In the data rows, the value 128 means zero.
Here are some points:
[140 108 167 128 166 157 137 101]
[132 197  96 111  99  85 163 113]
[170 168  75  76 125 107  97 178]
[119 138 120 178 104 147 130 109]
[141 124 177 132  83 117 185 108]
[138 114 159 126 174 154 131 104]
[ 95 100 127 180 174 129 132 131]
[124 113 169 150  86 128 142  92]
[107 112 147 182 168  93 134 111]
[141 119 181 139  91 125 186 105]
[162 171  75  83 127 112  85 180]
[136 118 153 122 181 148 128 107]
[182 124 120  89 121  99  76 149]
[129  98 119 118 155 127  71 163]
[ 85 115 111 140 149 160 125 170]
[190 140 109  73 106 110  93 138]
[116 134 124 176 104 161 126 105]
[111  89 118 119 163 139  75 165]
[130 132 147 107 183 131 117 126]
[152 140 152 116  72 109 189 120]
Here are 16 more points, each followed by its number:
[148 128 167 127  76 113 187 118] 0
[100  70 163 129 157 181 104  88] 1
[ 76 160  94 113 127 137 108 187] 2
[ 77  63 137 121 172 175  95 121] 3
[146 107 183 145 112 144 179 100] 4
[124 183 131 128  98  80 161 104] 5
[123 113 169 147  77 114 145  98] 6
[190 170  89  67  92 133 132 127] 7
[177 166 112  85  72 123 179 125] 8
[159 112 120 108 140 106  69 160] 9
[101 129 120 165 111 178 109  89] 10
[160 154  91 104 113  68 161 139] 11
[134 123 157 117 180 145 123 109] 12
[146 107 121 114 153 113  68 165] 13
[108  75 168 134 148 177 107  79] 14
[116 123 154 172 157  81 141 100] 15
Which two of these numbered points are nearest to each point below, looking only along the 2 directions in which the first points spread most? Their numbers follow each, nearest first.
[ 99 107 129 186 171 116 132 122] > 14 1
[ 77 151  99 118 132 141 116 184] > 2 9
[106 127 121 169 109 181 112  93] > 10 15
[140 138 106 151 103  69 159 128] > 5 11
[158 149 143 106  69 112 188 124] > 5 0
[163 160 127  95  70 117 184 127] > 8 5
[ 76  66 127 120 175 169  93 135] > 3 1
[179 170  97  76  76 129 165 127] > 8 11
[127 193 112 117  97  83 162 110] > 5 8
[ 86  75 118 119 173 156  84 155] > 3 12
[ 79  68 124 118 175 165  89 144] > 3 1
[119  82 172 134 133 177 109  77] > 14 10
[120 143 163 158 134  78 145  96] > 6 4
[ 82  64 148 122 174 177  98 107] > 3 1
[ 99 175  77 102 126 123  76 195] > 9 13
[149 149  96 118 107  64 162 134] > 11 5
[ 98  82 117 121 167 149  79 162] > 3 13
